In the data rows, 500 means zero.
Here are some points:
[609 490 648 525 428 431 671 702 353 481 469 473 462 702 764 580 579 493 345]
[502 664 564 631 526 534 582 466 492 480 496 485 575 365 400 497 500 654 550]
[457 520 300 462 526 531 470 410 502 536 450 453 672 628 595 445 456 464 427]
[544 532 578 450 674 686 567 545 609 605 473 479 513 619 516 668 664 479 491]
[592 536 638 363 515 521 380 536 496 570 623 632 493 568 334 460 471 660 399]
[541 415 335 541 523 527 522 648 439 412 485 488 615 438 521 442 448 436 460]
[421 361 526 542 493 487 462 455 483 445 552 553 443 544 481 552 558 406 493]
[301 286 517 542 741 750 445 455 410 429 658 666 602 605 476 489 499 531 385]
[524 558 610 495 492 506 636 711 464 390 646 643 350 615 571 602 605 397 481]
[631 503 416 539 431 421 608 688 511 515 499 504 511 565 592 454 465 338 406]
[433 522 494 474 552 549 469 357 314 553 389 400 633 305 435 420 415 638 649]
[453 497 420 450 412 417 441 418 409 452 395 388 568 281 363 388 374 544 644]
[504 531 283 575 513 517 669 637 476 345 614 600 387 469 396 459 458 281 521]
[187 634 350 374 481 475 578 377 206 496 877 867 950 894 553 123 114 475 244]
[446 480 366 418 475 458 497 426 599 477 475 475 529 562 468 470 463 446 483]
[416 516 362 623 612 603 528 508 329 286 600 600 572 489 359 444 438 477 578]
[583 434 601 517 489 489 472 387 707 554 374 371 193 455 497 643 641 536 605]
[496 401 246 643 455 445 583 549 553 414 421 427 547 393 509 329 319 438 326]
[486 734 486 470 441 437 648 435 537 617 604 599 547 586 544 418 410 287 433]
[632 562 387 243 335 332 507 578 596 520 515 517 327 530 397 394 391 539 456]
[574 503 465 439 423 424 450 415 526 521 461 470 580 650 598 542 541 455 529]
[436 548 454 415 444 433 520 446 432 571 475 475 490 372 526 371 372 572 525]
[514 581 471 677 402 406 544 234 684 475 336 330 410 419 459 359 354 485 481]
[565 550 416 465 425 422 523 354 661 483 406 412 392 428 469 439 439 452 601]
[606 518 422 380 550 549 427 522 475 484 429 421 497 512 403 504 499 733 533]
[491 485 520 522 506 497 624 585 421 383 611 611 461 529 494 568 566 442 532]
[459 515 524 414 518 504 510 433 427 659 356 358 593 665 705 606 608 506 486]
[560 518 478 537 470 468 508 406 650 472 394 388 358 491 461 503 504 525 567]
[604 562 492 222 355 355 413 587 563 480 567 571 376 597 336 441 438 600 468]
[550 620 476 444 421 419 575 530 640 452 543 531 491 593 485 486 494 324 460]
[666 571 449 428 397 393 375 592 633 516 479 471 467 424 347 429 429 644 505]
[580 502 368 410 558 556 509 521 643 526 451 452 589 465 344 507 513 297 590]
[473 549 492 386 451 458 349 420 612 726 652 657 479 539 396 492 493 365 484]
[542 489 544 434 383 377 632 648 413 442 463 467 483 667 751 522 525 427 332]
[538 507 592 544 635 642 564 661 420 394 602 610 459 531 444 662 668 480 558]
[553 515 392 433 567 553 465 417 480 586 490 491 648 561 453 508 504 405 526]
[384 633 484 320 506 515 429 383 482 700 570 577 558 553 608 488 496 491 497]
[327 888 433 188 220 223 999 428 135 632 689 688 247 817 803 294 296  37 428]
[463 350 294 638 501 496 448 667 376 382 439 441 520 342 567 436 432 449 571]
[527 379 654 561 450 450 595 591 426 422 487 481 480 618 591 491 497 458 390]
[498 420 425 504 421 423 590 661 445 332 467 469 586 560 669 463 454 523 375]
[524 566 545 380 513 504 527 522 554 401 516 523 577 694 511 577 576 478 526]
[519 676 579 422 436 427 791 579 446 486 537 533 404 600 562 551 548 609 478]
[ 84 311 809 969 718 717 215 354 541 447 999 999 670 461 310 160 149 646   0]
[448 556 351 634 424 428 592 550 476 348 527 536 378 416 496 494 503 414 489]
[410 780 731 429 406 403 406 142 395 999 556 560 479 526 648 409 410 414 422]
[524 477 316 415 494 494 451 397 677 535 530 541 441 508 369 441 441 281 534]
[519 528 279 455 533 532 538 482 640 590 337 330 572 469 606 515 516 442 447]
[474 518 464 550 509 509 405 439 412 391 365 365 650 340 453 498 493 679 640]
[514 533 446 504 609 608 482 500 540 417 493 483 615 576 445 505 500 452 530]
[593 419 614 477 447 451 654 625 359 503 434 432 479 665 747 596 596 423 422]
[816 467 590 484 204 204 552 653 588 341 344 346 378 538 652 613 610 299 611]
[582 384 446 484 485 485 562 674 486 455 459 460 483 497 592 538 534 422 440]
[413 652 419 479 405 410 344 313 484 653 533 534 597 456 492 371 370 523 532]
[494 471 598 553 481 480 526 484 354 495 418 412 560 677 766 709 705 550 473]
[672 628 468 410 400 397 383 511 538 527 419 412 416 543 427 476 477 639 466]
[582 721 532 455 403 397 649 601 514 443 578 588 491 442 441 500 501 534 529]
[723 437 536 582 273 272 555 672 465 334 354 354 499 612 683 597 602 461 545]
[617 527 430 446 477 467 364 526 558 422 477 491 519 457 272 436 436 618 503]
[447 512 527 538 570 576 688 640 344 464 549 557 371 593 594 577 584 417 505]
[380 577 385 631 562 552 703 598 504 367 611 610 371 499 498 431 439 375 437]
[457 580 479 489 495 493 484 393 413 616 453 446 553 232 421 349 354 550 520]
[439 604 501 586 642 645 577 469 449 368 526 530 659 341 287 425 421 627 536]
[401 268 307 550 561 564 556 630 305 408 412 416 491 388 615 498 492 434 576]
[746   0 346 467 999 999 255 945 555 163   0   0 344 313 396 999 999 687 896]
[485 769 617 551 167 164 936 658 571 562 630 631 139 661 852 487 492 227 282]
[602 405 430 511 529 526 624 698 477 408 451 445 489 527 643 509 512 430 423]
Then 10 other points, each followed by its number:
[482 400 654 467 571 568 602 692 190 577 468 475 419 543 756 666 660 495 514] 0
[478 576 424 559 487 486 506 482 764 410 526 528 526 477 329 379 384 356 416] 1
[527 499 529 509 493 488 490 361 557 450 430 429 415 531 447 510 513 561 595] 2
[468 370 618 587 568 576 513 579 285 574 438 434 414 475 669 573 577 444 452] 3
[491 372 303 579 321 320 552 626 538 324 491 496 498 406 523 313 310 396 415] 4
[501 518 561 613 535 536 426 332 634 463 458 459 445 442 395 441 435 555 540] 5
[460 613 483 540 509 504 601 529 521 374 497 496 633 437 413 515 507 716 553] 6
[565 602 340 563 268 277 491 317 757 404 435 439 395 336 366 348 345 398 646] 7
[560 420 516 362 557 547 446 500 609 561 515 525 482 615 493 601 599 398 493] 8
[296 344 236 595 469 469 337 494 544 230 446 441 633 204 255 326 327 759 531] 9
Which of these numbered points is nearest to each point below, ignoring the 2 directions in which the first points spread most? Its number follows each.
[550 496 484 467 431 441 557 541 752 454 575 585 469 539 436 454 460 339 476] > 1
[477 408 672 641 408 411 511 576 366 477 521 527 365 479 727 534 531 409 423] > 3
[545 570 375 530 495 496 498 490 674 510 563 554 562 433 399 459 460 411 483] > 1
[558 540 507 494 504 503 516 404 553 462 414 412 454 630 491 541 538 574 622] > 2
[571 517 481 455 473 471 493 367 559 465 362 356 450 543 462 522 515 496 658] > 2
[524 497 528 473 527 517 320 454 460 472 504 497 558 510 297 423 429 688 498] > 2
[511 517 343 451 339 336 531 416 656 510 491 493 479 609 547 442 446 326 426] > 1
[517 459 504 482 720 714 642 669 273 298 551 555 614 700 506 687 688 560 584] > 0
[458 400 689 621 464 461 474 524 275 555 562 573 412 450 670 490 493 427 447] > 3
[463 390 542 614 411 406 583 614 376 569 563 565 275 441 687 493 494 319 413] > 3
[560 624 378 554 273 281 496 316 696 515 523 521 354 293 329 334 345 357 606] > 7
[395 318 326 625 591 589 498 591 368 528 433 423 418 357 651 459 464 468 477] > 3
[432 365 361 638 364 365 456 585 459 467 567 563 381 322 558 390 397 364 438] > 4
[568 539 579 602 459 453 433 357 699 545 453 453 306 383 423 528 531 485 578] > 5
[333 641 429 515 610 613 676 629 482 343 656 651 684 393 352 386 381 646 460] > 6
[439 461 603 500 658 660 698 646 331 488 591 590 356 668 561 653 653 428 491] > 0
[535 519 561 252 593 594 395 513 559 777 563 564 523 661 591 688 692 473 530] > 8
[435 481 529 446 479 487 507 441 392 519 419 419 466 398 475 443 446 647 566] > 2
[434 408 443 418 570 572 431 449 426 442 450 436 584 282 342 434 437 564 660] > 2
[531 623 448 478 451 450 572 566 699 494 484 478 491 547 534 518 513 420 497] > 1
[572 429 428 664 273 260 394 417 933 391 418 418 201 267 340 493 489 416 614] > 7
[411 545 384 583 351 336 468 429 515 409 400 405 521 221 470 351 358 607 605] > 9
[492 295 492 616 544 541 475 606 351 518 359 364 442 360 673 656 644 504 534] > 3
[404 521 473 495 323 319 456 388 457 421 447 443 504 329 464 389 391 626 521] > 9
[558 271 582 578 516 512 415 660 470 485 411 415 354 411 670 648 656 513 538] > 3
[510 535 518 576 465 464 507 231 634 549 430 432 375 383 397 406 393 447 574] > 5
[496 608 510 707 421 416 468 261 631 543 409 412 419 374 505 433 426 520 542] > 5
[505 517 482 380 629 629 313 459 535 681 553 553 610 631 488 581 592 439 584] > 8
[528 557 555 548 419 425 515 292 668 484 413 420 346 539 556 495 488 496 549] > 5
[487 660 194 693 190 196 573 485 681 170 518 518 486 316 326 282 281 514 557] > 9
[511 497 547 299 494 483 357 537 628 731 530 540 496 609 551 598 600 419 544] > 8
[501 577 476 556 563 554 501 458 633 479 531 528 527 483 415 460 461 390 489] > 1
[474 513 331 623 383 379 460 331 689 505 464 465 527 487 525 377 388 430 391] > 1
[548 375 376 558 406 395 580 597 466 369 487 487 571 498 554 421 413 426 406] > 4
[538 585 523 573 470 467 453 266 594 591 478 480 465 418 462 455 459 484 594] > 5
[445 601 435 530 419 416 482 276 455 551 490 492 601 613 510 428 425 416 501] > 2
[550 528 569 351 534 524 391 496 548 723 515 527 433 622 480 626 628 389 593] > 8
[541 526 492 320 617 620 575 594 533 525 486 484 623 694 520 658 667 432 552] > 8
[574 384 526 457 575 572 426 414 754 517 370 376 256 363 409 603 601 518 683] > 5
[705 386 464 467 497 492 623 765 552 471 520 516 404 463 504 497 492 361 394] > 1
[544 566 422 598 337 340 466 315 706 480 405 407 370 347 407 429 430 434 602] > 7
[549 684 531 522 426 429 638 532 487 382 544 554 547 540 452 489 496 645 509] > 6
[424 694 488 663 514 508 571 463 432 398 557 552 653 426 382 435 450 670 523] > 6
[413 550 344 498 467 472 534 322 425 548 462 464 722 695 569 370 372 504 455] > 2
[526 618 413 598 353 348 577 333 637 554 394 397 360 439 525 448 441 481 573] > 5
[506 475 531 397 632 631 600 485 599 539 530 527 514 638 448 584 581 442 461] > 8
[491 395 460 578 450 448 543 603 480 382 571 571 587 503 511 367 360 475 380] > 4
[757 385 735 587 597 595 308 452 803 550 209 201 153 341 495 871 868 602 772] > 5
[442 642 379 446 494 488 726 566 432 328 537 538 554 480 392 421 416 620 542] > 6
[574 583 541 344 430 429 482 484 459 621 441 445 402 541 463 431 439 664 437] > 2
[465 474 552 380 605 611 516 493 384 570 435 437 566 416 396 474 473 585 641] > 2
[540 620 604 509 372 374 477 507 477 637 452 449 483 334 524 466 474 528 529] > 5
[452 512 550 278 683 681 433 483 482 713 574 577 564 584 488 610 611 484 587] > 8
[538 572 542 542 467 469 503 343 525 465 440 435 513 512 506 485 485 514 639] > 2
[372 606 379 458 541 539 570 488 390 347 446 453 744 345 341 468 475 655 678] > 6
[569 606 495 527 538 537 611 599 528 356 546 552 576 451 364 582 577 629 593] > 6
[712 509 568 552 268 277 593 580 489 477 241 237 397 548 771 615 617 387 535] > 5
[466 419 510 756 431 441 489 478 298 450 498 506 437 451 623 442 428 445 482] > 3
[640 611 693 638 516 530 472 372 571 568 310 312 416 518 596 636 637 597 618] > 5
[519 615 397 550 441 440 624 581 549 337 564 562 526 402 328 456 445 629 564] > 6
[553 313 542 713 430 429 415 631 394 321 357 363 495 415 689 650 643 565 532] > 3
[435 294 233 540 518 528 513 675 355 443 505 499 538 346 532 464 464 380 569] > 4
[475 488 505 388 461 463 540 533 486 516 474 478 445 426 489 461 462 536 513] > 2
[  0 359 441 911 576 576 359 378 481 306 905 906 676 453 482 122 115 644  67] > 4
[719 517 302 335 374 374 388 622 553 369 383 392 487 414 259 481 472 600 671] > 9
[466 500 339 665 496 509 405 185 662 471 361 355 426 281 326 380 375 468 663] > 7
[547 465 518 532 581 569 474 363 627 463 392 404 382 442 368 527 535 538 581] > 5
[498 593 366 647 389 394 463 245 627 530 397 397 417 382 471 392 377 454 608] > 7
[497 519 400 507 441 435 454 391 528 511 475 480 651 605 571 523 518 501 482] > 2
[564 430 405 573 405 402 596 704 552 358 430 433 488 512 665 525 527 468 380] > 4
[581 523 415 380 337 338 319 408 544 367 567 569 498 494 168 314 316 503 518] > 7
[478 608 635 523 488 484 571 498 426 418 561 559 587 523 470 530 527 689 532] > 6
[485 364 416 694 386 389 452 538 409 337 489 486 538 312 454 433 433 425 573] > 4
[525 639 638 452 466 474 658 566 468 440 499 494 513 536 500 581 585 669 559] > 6
[528 529 631 611 539 540 464 262 542 543 497 504 411 486 471 462 464 545 479] > 5
[582 585 475 327 444 448 437 570 517 614 483 478 412 488 468 474 479 649 490] > 2
[307 426 319 635 355 343 494 409 546 431 584 586 467 389 584 348 354 395 418] > 4
[999 350 646 323 344 339 442 507 999 692   0   0   0 200 413 999 999 246 999] > 7
[479 623 344 574 374 380 476 442 502 501 323 327 465 199 496 383 382 547 596] > 9
[494 639 647 481 574 583 680 511 376 407 544 547 576 566 472 550 556 647 534] > 6
[547 574 660 319 517 524 299 454 563 671 623 632 572 584 429 537 543 434 547] > 8
[455 509 467 472 478 475 406 445 408 481 390 374 553 325 418 429 431 589 661] > 2
[558 565 477 431 589 591 615 598 571 577 514 526 557 628 573 599 598 406 489] > 8
